Rotation paths and how fast each direction turns (degrees a step)
Each turn is a multiple of 5 degrees from 10 to 175, or 0.
Each row of a path follows its step; steps can be skipped.
Path 1:
step 0: [ -2  19 -13 -26  -3  -7 -27  -7 -20   7 -10   1   5  21   5  11  20 -13
  13  -7 -12  -1  13   7   2  11  22 -13  -2  -4  20]
step 1: [ 13  18 -19 -25   1  30  -7  -7  -2  13   8  -6   0  10  -5  16 -16 -18
  14  -7 -17   4  24   6   1  -9   3  20   3   7 -14]
step 2: [ 32  28 -17 -11  14 -12   3   5 -20 -13  -4   0  -6  19  -4   6  -1   2
  23   1 -13   0  16  -6   7  -1 -13 -18 -20  -1  -1]
step 3: [ 12   8  -8   4   9  -5  -5   3  -4 -16  18  -6   6  21   6  20  17  -8
  19  -5  11  17  30  24 -11  10  -5  23   2   8 -14]
step 4: [ 26   5  -7  -4   0   1   5  19   1 -32  -1  16   1  18   2  -9 -18  -4
 -10  -9  -3  -7  27  14  -3 -17 -20   7  -4  17  13]
step 5: [ 11  12  -2  -1 -13 -19 -10  -3  -6  -7  -4  12  21   8  15   3   8  13
  -5   0  18   9  19  18  25  17 -19  20 -22  -3  14]
step 6: [  5 -11  17 -14   1  22 -11  -4   0 -30  14   7  15  19  -6  -3 -27  -4
  -4  11   9   0  -1  15  13  16  -3  21  -9  18   4]
step 7: [ 21 -10  14 -16  -2 -10   4 -12  -1 -15  -2  15  10  14 -19 -14   9  14
 -10  17 -11 -14  19 -12  24  12  -6  14  -2 -20  12]
step 8: [-10   3  30 -20   6  -3 -22 -10   8  -9  12  -6   8  16   5  -6  13 -21
   2   2   5 -21  12  14   5  16  23  11 -15 -13  10]
step 9: [ 23   0  -2 -26  -6  10 -30 -14   6  -3  -5   9   1  -4 -13 -11 -11 -29
  -3   6 -11 -22   8  -8   0  -8  -5  18  14 -19   0]
step 10: [  8  15 -13  -8  22 -15 -25 -20 -10   7   3  -3  16  12   2  -1  -1 -15
  -7   5 -13  -5   9  -2   8   1  10 -13 -28 -32  -3]
step 11: [  4   6 -16  -2  14  13 -36  -3  -5 -18   5 -11   0  11 -10  25 -11 -11
   9 -16 -16  -4   9   6  -7  18   9  11  19 -13 -13]
Speeds:
[  7  -3   8   0   0   6  -2   1  -6   3  -5   3   4   1   9   7   1   6
   8  -2  -1   6   4  -1   0 -11   5  -5   3   2  -1] : 25
[  1  -1   0  -1   4  -7   5   7  -4   6  -3  -5  -1  -4   5   2  -3  10
  -1   0   0 -10   6   2   5   3  -1  -5  -9  -9   1] : 135
[ 8  3 -6  4  6  5 -4 -7  4 10  3 -5 -7  1 -2  1 -2 -1  3 -1  0  0  2 -3
 -6  3  5 -4  3 -4 12] : 35
[ -8  -1   4   0  -7  -1  -1   5   2  -3   1  -3  -8   8  -2   2   2   6
  -6  -5 -10   6   5   2  -6  -4   2   4   0  -8   7] : 95
[ -3   5  -3  -6  -7   4  -8  -4   1   7  -6   0  -4  -1   2   1  -9   1
  -1   4   5   6  -5   2   2  -6  -8   2 -11  -2  -1] : 85
Path 2:
step 0: [  7  -2  17  -5   7  -5   2 -19  21  -6  15 -16 -12  12 -20 -12 -18   3
   6   6  -8   1  10  -4   2  13  23 -12 -17 -16 -20]
step 1: [-13   1   7  -1 -22  -5   7  -5   3 -14  19 -16 -10   6 -11  -2   7  -1
 -29   2  15 -13   8   4  10  14 -21   6 -21  -3 -20]
step 2: [  0  20   8  -9  -5  21  11 -30   1 -15   2   0   4  -9  14   5  18   4
  -6 -18  -4 -12 -26 -16  -5   6  -8  -4 -19  -7 -11]
step 3: [  1   3   1   1  -1 -23   8 -22 -18  -3  -3  19  -2  -6   0 -13  17 -17
   5   6   0   4 -27  15   2   3   6 -16  -9  18 -26]
step 4: [-16  11  -1 -13 -24   3  -4 -24  14 -16 -12   8   2   1  -1  -3  13   0
  11  11   2  22   9  19  14  19  14  -8   3  16  13]
step 5: [  6 -10 -13  -5   6   0   4 -16  11 -22  12  15 -11   1   1  12 -12   0
  16   2  15  21   9   3 -14  27 -25 -16   6  -5  -3]
step 6: [ 11  -2  11  25   0   5  23 -13  16  15  21   2  -1  -8   4   6   9  -7
   4   3  -6  -2  10  -9  23  26 -18  -5  19   9  -5]
step 7: [  1   9  -7  22   8  15   8 -15  13  -1  14   6   2 -13  -4 -23  12  -1
  22  -2   7 -15  19   7  -1   4  16   8  -8 -21 -21]
step 8: [ -5  -6   9   2 -18 -15  21 -12  20   2  -5   3 -15  28 -25  -9  18  -2
  12   1  15 -18   1  -6 -14  -3  -2   6 -12  -1  -8]
step 9: [-15  22  23  -3  -1  -1   4 -27   7 -28   3 -26 -12  12 -12  -5  -3 -10
   3   2 -11   5 -12  -4   4  -6 -11   4   8 -15  -9]
step 10: [ -6   4  26 -20   8   3  22  -8  -2 -11   4   3   4  -8  14  -3  -4  -7
  -4  16  12  -3  -4  21   9  -4 -24 -10 -24   3 -21]
step 11: [  0 -11  10 -18 -16  15  14 -29  -4   7   6   5  -1   0  11   9   4  10
  -1   4 -14  16  -5  -2   7  19  25  -3 -16   7 -24]
Speeds:
[ -1  -8   6   8  -4  -4   1   5   2   1  -3   8 -11  -8  -3  -4  -3   3
  -5   1   4   1   0   3  -3  -5  -8  -1  -4   8  -2] : 155
[  0  -1  -1   5  -2   0   0   5   1   3   8   1   0  -5  -7   1  -5  -2
  -1  -5  -6 -11   0  -1  -2  15   2   4  -8  -3   5] : 60
[  7 -10   0  11   1  -2   3   2   4  -6   1   4   2   3   6  -1   8  -5
   5  -5  -2   5   5   6  -1   1   0   1   6  -5   9] : 40
[  7   4 -10   6   2   5  -7  -1   4   4  -3   3  -8   5  -1   1  11  -4
  -8  -1  -1  -4   0  -4   4  -3  -2   2  -6  -4  -5] : 65
[  4  -1   1   2   1   8   9  -2  -9   8   4   0   4 -10  12   0   6   2
  -3   1   0  -2  -2   0  -6   0  -1   6   2   0  -6] : 85
Path 3:
step 0: [ 29  14   9   0  11  12  -7   9   6  13   1  -1  -3  11  -3  -3  -3 -15
   0   6  11   5 -10   9  11   1  26   8  31  11   1]
step 1: [  1 -11  21   3   0 -10 -25  13  12  19 -17 -24   4   0  -4   7   7  -3
  -3  -3 -12   5   6  12  11  -7  28   3  -4  -8   8]
step 2: [ 21  10   6 -14  12   1 -16   7  16 -13   3   0   3  21 -18   2  18   9
  15  -9  -7  16   1  12  13  -7   8   7  18  11   1]
step 3: [ -6 -10  22 -28  10   4 -26   1  15  18  -2 -11   5   4 -14  20   3   2
   2   2  -2  -8  -4   0  -3  -6  -3  18  -8  -3  17]
step 4: [ 15   8   3   1   7  13  -8 -12   3   0   2  12  -1  19 -25  20   2  -9
   8  -3  19  -6  -2  11   1 -13  20  20  12  16   0]
step 5: [ -3  12  13 -14   1   7 -18   8  11  31  -9 -14   3   2  -1   8  -8 -15
 -23  -2   4  -1   2   4  -9  -8  25   3  11   0   9]
step 6: [ 23   4   9  14   0   0  -3  10  18   6 -16 -10  12  18 -19  -4   8  -1
   9   3  11   8  15   9  16   1  23  12  14   7  -5]
step 7: [  4  -6  13 -20  19   0 -26  16  10  10   2 -26  -8  -5  -8   2  10   0
  -2   5 -24   4   7   5   2  -3  10   9  17   6  11]
step 8: [ 15  -7  16   1  -4   4 -22  -2  10  -6  -5   4  -4  24 -17  14  13  12
  11   2   5  11  -2  14   6 -12   3  32  -1  -4   5]
step 9: [  7  10   2 -19  14  12 -20  -7  11  17   9 -10   1   7 -14  20  14  -9
  -6  -9  -5  -7 -20 -10 -13  -9  14   5   9   6  16]
step 10: [  4   9  16   3 -13   3 -17  -2  16   8 -21  12   2  12 -23   9  -4  -5
  -8   0  26  -8   7   7  13  -4  19  11   5   7  14]
step 11: [  3   7   0 -14  12   4  -1   9  11  18  -2 -24   4   2 -21  -1  10 -10
 -12 -16  -6  -3  16   2  -7  -7  26   9  19  15  -9]
Speeds:
[-3  1  6 -8 -7  1 -4  5  5  4  2  6 -6 -4 10 -3 -1  2 -4  1  7  0  2  4
  4 10  0  7 -4 -5  4] : 155
[ -5   2   1  -7   0   3   7  -2   5  -3   4   6   1  -1 -10   8  -9   0
  -2 -11   8  -4   3  -4  -3  -3  -1  -3  -4   1   4] : 60
[ -5  10  -6   2  -8  -6  -2   3   6  -1  -7  -1   8   1   2  -1   3   0
   1  -6  -2   0   2  -1   6   4   7 -10   1   3   7] : 80
[ -8   0   6   3  11  -7  -7  -1   1  -4  -1  -6   5  -2   6   1  -3  -4
 -10   2  -3  -4   3  -6  -4  -2   1   2  -6  -5   4] : 170
[ -9 -10  -2  -7  -2   2   1   2  -1  14   3  -5   0  -5  -2   4   6  -2
  -1  -2  -8   1  -2  -1  -8   4   4  -6  -2  -1  -1] : 175
[ 1 -1  7  6 -7 -6  4  5 -1  4 12 -5  1 -2 -4 -9 -7 -7 -1 -1  1  7  5 -3
  2 -2  5  0  3  1  0] : 65
Path 4:
step 0: [ -9   5 -10  -3  17  -3 -23  15 -23  11   2  21  11  -4  11 -12   7  10
  12  -8  15  25   7  26  14 -12   3  -4  -1  -4   0]
step 1: [ 22  -3   6 -20   6  11   5   9 -15   2  20  27   4   7  22  -9  -1  -6
   4   0  12   5  23 -12  11  13  12  23   2  -5   6]
step 2: [  5  14  -5 -11 -21   5  10   9 -27  -6 -12  19  25   1   1 -11 -14   3
 -27  15  11   1  12  14  -4 -13  13   2  -5   3   8]
step 3: [ 13  -9   9  -3  -4   4  -5   0 -14 -20 -12   5   7 -11   0   0  20 -11
  -4 -14  33 -14  -4  13  13 -11  21  26  -7   4 -12]
step 4: [  4 -18  13   7  16  14   4  19  -7 -25   1   2  23   0   0  -5  -5   5
  -1 -20  13  -1  12  11 -21  -5  -1   1  -9  19  27]
step 5: [  5   5 -13   6  19   3 -10  12  -2   6   4  26  16 -13  20   8  15   4
  -1  -8  26   1   0  23  19 -12  -8 -20   0   7  10]
step 6: [  7   0   9 -18  -1  -6  -3  13  -6   0  22  15  14  22  34  -7  14 -10
  -3 -19  13  23  14  -6  -2  -2   1  14   8   7   2]
step 7: [ 13  11 -13   2   4   8  13   2 -27  -4   0  27  20  -6   1 -10  -9  13
 -25   9  15  25  -1 -14  -2 -15   6   8   0   1   0]
step 8: [  6   1  -8  -7  -7  -9 -14   4 -17 -11   6  11  30  -5 -10  -4  14  -8
  13   1  17  -2   4  12   6  -4  32  24 -15   4 -16]
step 9: [  9 -16   7   3  14  20  15  19 -15 -16 -15  11   6  -2   4 -10 -11  12
   5 -15   8   8  15  27  -7  12   9  23  -9   5   8]
step 10: [  7  -6  -4   4   9   4   0  18 -13   1  -7  31  22   0  17   8  10  -6
   0   7  12 -30   1  15  13  -8   8  -9   3   3  27]
step 11: [ -9  -6  27 -23  -4  -4  -8  10 -19  -9   2   8   6   6  29  -5   3  -9
 -10 -20  22  15   4  17   6 -16  -1  -1  13   5   3]
Speeds:
[-7  0 -2 -1  5 -2  4  2 -9  2 -5  4  3  0  3 -1 -5 -3 10  8 -9  5 -5 -1
  4  7  7  8  1 -4 -1] : 45
[-1 -3 -2  2  4  8 -5 -4 -3  8 -6  0 -7  6 -1  2  3  1 -3 -8 -3  0  4 -8
 -2 -2  0 12 -1  4  9] : 130
[  8   4  -4   0  -1  -9  -1   2  -8   3   4  -1  -7  -1  -1  -1  -1   1
  -5   1  -2   4  11  -6  -1   2   7  -2 -11  -6  -5] : 60
[-1 11 10  3  1 -4  2 -5  0  0  4 11 -6  4  4  3  1 -5 -9  5 -4 -2 -1  6
 -4  1  0  4  2  2  1] : 80
[ 3  5  1  6  5  1 -7  5 -3  8 -3 -8  5  7  0  0  2  5 -4 14  4 -3 -4  2
  4 -3 -4  1 -4  2 -1] : 140
[  2   3  -6  -2   4   1   5  -1   1   2   4   3   2   4  -4  -1 -13   2
  -4  -3   1  -5 -11  -4  -1   1   6  -7  -5   1  11] : 135
Path 5:
step 0: [ 20  14   6   3  -6   1  -8  22  -4  -9  17  29  -5  -3  14  28 -14   5
 -14   0  14  -3  -3   6  -1   6  -9  17   4  -2  -1]
step 1: [ -4  20  13 -23 -14  -6 -20  -2  -3 -12  -1  -5  -8 -21  18  -3 -27   6
   0   9  15 -12   2 -13 -10  -5   8  10   5   3  -6]
step 2: [ 28  -3  -8  -2   7   9 -10   3  10  -2  -4  -6  -3 -10   0   5 -15 -19
 -10  -5  28 -19   4   7 -15   7   5  17   4  -2 -22]
step 3: [  8  27  -6 -32  -5  11 -13  -5  16   2  -4  11  10 -18  -2  -4  10 -15
 -21   8   5  -2  -3  -8   8   5   2   6   4  19  -6]
step 4: [ -9   3  14  12  -5  20  -2  -9  30  -3  -5  15  17   4  12  -2 -13 -15
 -12   5   5 -28  -3   2  -7   8  14  -6   2   5 -14]
step 5: [-13  12  -8  -6  19  17 -20 -15   3   4 -10   9  22 -15 -14  -8 -19 -10
 -10  -7  -9   0   3   4 -18  -1 -19  -8  -7  10  -6]
step 6: [-16   2 -31  18 -14  24  -5  -5   7   4  -2   6   7 -10  -3 -14 -10  -8
 -12   1  15  -4 -12  18  14   9  -1 -16   6  -3   7]
step 7: [ -7  31 -16   9   8   9  -5  -8  -7   4   2 -12  20  15  -4  -4   0  15
 -10  18 -14 -18   1  23 -10  -1   1  -6   1   9  12]
step 8: [-20  17 -13  11   5   6   3  -1  -2   4  17  10   4  22  -3 -13 -19 -13
  22  -8  13  -5 -10  13   1   6  -8  14  -5   7  21]
step 9: [-12  21 -13   5  -8   4  -9  17   1 -15 -11 -17  14  14   4  -9   6  14
  15  -3  15  19   3  12 -21   2 -10  -4  14   8   7]
step 10: [ 22  14 -22  16   1 -11  -7   1   0  -2  16  -1  15  24  14 -12  -5  -3
   2   2  11  15 -15 -14 -11   4   7   3  -3 -17  14]
step 11: [  3  15   0  -6   3  -6 -13 -10   5  -3  -3  -9   3  14  26  13  -5  13
   3 -18   0  30 -16  13   0   6  14  16   2  18   6]
Speeds:
[ 5  1  5 -6  0  7 -1  1  3 -8  4 -1 -4 -7 -7  4 -8  1 -4  7  3 -7  2 -3
  5  9 -5 -3 -4  1 -6] : 20
[-2  7 -7  0  0  8 -3 -1  2  4  2 -3  9 -1  2 12 -5  2 -1 -7  9 -4  2 -9
 -3 -1  3 -1  2  3  7] : 0
[ 1 -1 -2 -2  6  3 -1 -6  0  1 -3  0 -5 -7 -6  6 -1 -5 17 -6  0  3 -4  8
 -5  3  2  2 -3  1 -2] : 115
[10  1 -3  2  8 -5  0  3  1 10 -1  5 11  4 -7  2 -5  4  3  5 -2 -1  7  0
 -1 -2 -4  4 -3 -7 -6] : 140
[ 5 -9 -1 10 -5  4  7  3  4  3  5  5 -2  0  5 -2 -3 -9  2  2  6 -5 -6 -1
 -1  0 -1  3 -8 -6  5] : 175
Path 6:
step 0: [-18  12  30   3  -2  11 -14  -1   8  17  23  -7   2   9   9 -13   5  -7
  -9  11  -2  -7 -10   1  33 -19 -13   0  11 -32  -5]
step 1: [-10  16  27  16 -11  -3  10  -2 -16  22   8   4 -20 -19   0  20   6 -14
   3  14   0  15  11  -4  11 -18 -20 -20  10  20 -11]
step 2: [-15  12  -3   8  18  -6 -10   4 -12  23  -7  20 -19  -1  16  19 -34  26
   1  18 -13  -1  -1   9  -3   1 -15   8  18   5   8]
step 3: [ 22  -1   9 -15 -13   6 -13  32   9  -3 -20  21 -15  -8  -9   3   4  20
  10  12   0  24  -3  21  11   6 -20  14   8   1  11]
step 4: [  5   0  10 -24 -15 -10  -8  -2   7  -2 -26 -17 -15   3 -14  -6   0  12
   7   4 -21  -9 -30   3 -10 -23  -7  19   9   4 -29]
step 5: [-22   3  33  16  -2 -18 -18   6   4   4  -9 -25  11  -2  -3 -27  19   9
   6   6  -4  -3 -23 -12   7  -5 -15   6  -1  -6  21]
step 6: [-16   2  29  20 -20  21  -4 -11   1  17   0  11   6  -6  -5 -10  13   8
  -6  23   6   8  13 -19 -31 -13 -10  -8  11   1 -13]
step 7: [-11   2  14  21   1   7  -8  19 -16  19   1  17   7  -1   0  10 -20  25
   7  17 -14  -5   5  -5  -2  -9  20   3 -20  36   2]
step 8: [ 21   0  26 -26  10  23  -3  23  13   6   1  26  -2  -7  14   0  -9  20
  -3   2 -15   9  -9 -11  -3   2  20   7  17  -2  18]
step 9: [ 10   5   9 -32  -1   1  14   9  -9 -17  -4   0 -22 -11 -14  -4  21  14
  19 -17 -15  -4 -10  -4 -20 -27  -3  -2  -2  23  11]
step 10: [-19  -3   5  -7  18  -8 -25  -1   4  -9  23 -10  -7   3   0 -22  12  17
  15  -4 -30 -22 -10  -7 -26   2 -13   2  -5 -19   6]
step 11: [ -9 -16  21  14 -32  25 -26  11   0  -5  34   2   0  -2  -6 -17  19  -4
  10  -8   8  -1   5   3  -5   1 -14 -19   0   5  -2]
Speeds:
[-5 -6  1 -2  2 -3 -5  2  1 -2  3  2  2  3  5 -8 -7  2 -1  6  3  0 -7  0
  6  7  3 -5  6 -5 13] : 135
[ 6 -3  9 -4 -9  1  4  2  4 -3  0 -1 -8 -6  5 -2  6 -1 -1  5  6  3  8  0
 -2 10  2 -7  4 -3 -4] : 140
[-3  0  8  6  6  3  2  4 -6  8  1  1  6 10  2  4  1 -9  8  4  7 -2  1  3
 -4  2  2 -4  4  2 -4] : 65
[ 6 -4 -4  3  6  4  6  7  7  3  0 -1  4 -2  5  2 -8 11 -3 -1  3  6 -3  2
  0  1 -6 -8  0  8 -5] : 70
[ -3   2 -10   3   4  -1  -8   0  -3   1  -3   6  -3  -1  -3  -5   2   6
   3   7   7  -2  10   3 -10   1  -5  -5  -5  -4   2] : 90
Path 7:
step 0: [-11   4  11 -18 -13  -8  12  -1  -7  12  -8   5 -21  -6  10  -4  -6 -18
   8  11 -14   6   4  15  19 -22 -16   9 -23  -2  18]
step 1: [ 16  -4  -1 -19 -22   1   7 -14   1   4  -1   5  19   2 -15   9  -1   4
  15   7  11  26  -3  10  15 -29  -3  13  -8   4  19]
step 2: [ -1 -11  -9  -9  -5   0 -13  -7  -9  16   0  -5 -20   3  -5   1  16  -2
   7  18   9  16 -16  21  11   0   2   9  -4  36  20]
step 3: [ -7 -22 -19   0  -5  10   3  15  -8  -5 -10   2  -5   6  10  28   1  -2
  21  -7   9  26   7  -6  19   4   1  -6  -3  14  25]
step 4: [-26   0  -2  -5  21  14  -7  12 -13  16 -12   4   5  -2 -11  28   0   8
   0   5 -15  15   0  21  -4  -7  15  -4  -4   3  25]
step 5: [  3   0   4  21   4  14 -18  18  -3  10 -20 -17   4 -15   0   3  -4 -11
   6   9 -21  10  10  -6  18 -19  -4   2 -20   0  22]
step 6: [  4   2   8 -16 -17  19   8   4   0  14 -25   0   3   5   7   4  -7  -3
 -18   4 -10   8 -12   9   5  -1  -1  22 -25 -15  29]
step 7: [ 16  -2  12   8 -11   0   3 -14   4  -8   1   5   3  -2 -15  -7 -13 -20
   3  20  -6  31  -2  17   5   4   7   7 -12   7  33]
step 8: [-10 -22  -3   5 -13  10  -6 -26   3   6 -30   9   0  10   2  -7   7  -4
   6   3  16   4   7   9   0   0   0  14   0  21  31]
step 9: [-14 -21 -33  13   5  -5   8  -1  18  11  -6  11  -8   8 -19   8   9  -6
  10   0  -7  19  -9   3   8   8   5  -5  -8  -3  28]
step 10: [-26 -11   1   4  15  -3  -4  13  14  21 -13  17   3 -11  17   3  -9 -10
  19  -2  -2   4  12  23  14 -12  17   1  -8   3  17]
step 11: [ 15   3 -11  12   1  12  -7  16  21  29 -26   5  19  -8  -8   7  -7  13
   5   5   3  19  -8   6   6 -20   5  -1 -16  -3   4]
Speeds:
[ -5   4  -2  -4  -6  -3   2  -1 -11   1   8  -5   1   3   2   5   5  -1
  -8   3  -1   5   6   0   7  -6  -8  -1   5   2  -6] : 10
[ 0 -1 14  1 -1 -3 -1  3  4  5 -4 -1 -2  2 -3  0 -3  5 -2 -1 -6 -2 -4  1
 12 -9  1 -2 -4 -8 -7] : 65
[ 7 -6 -4  3 -1 -1 -5 -1  3 -5 10 -7 12  4 -2  0 -2 -2  7 -5 -3  6  5 -7
  4 -1  2 -1 -6 -4  0] : 175
[  1  -5  -9   0  -4   0   1   5   2   4  -2  -6 -11   5   5  -2   6  -2
  -4  -3  -3  -4  -7  -8   5   8  -6   2  -7  -3   0] : 115
[  1   0   0   2   1   3   7   8   0  12   5   4   3   4   1  -3  -6   5
   1  -1 -11  -4   4  -8  -3  -2   1   0   5   8   4] : 60
[  1  -1   6  -1   2  -5  -2  -5   1  -2   5   5   0  -9   4   3   4  -3
  -7 -10  -2   0  -7 -13  -6   0   1   0   3   3  -7] : 0
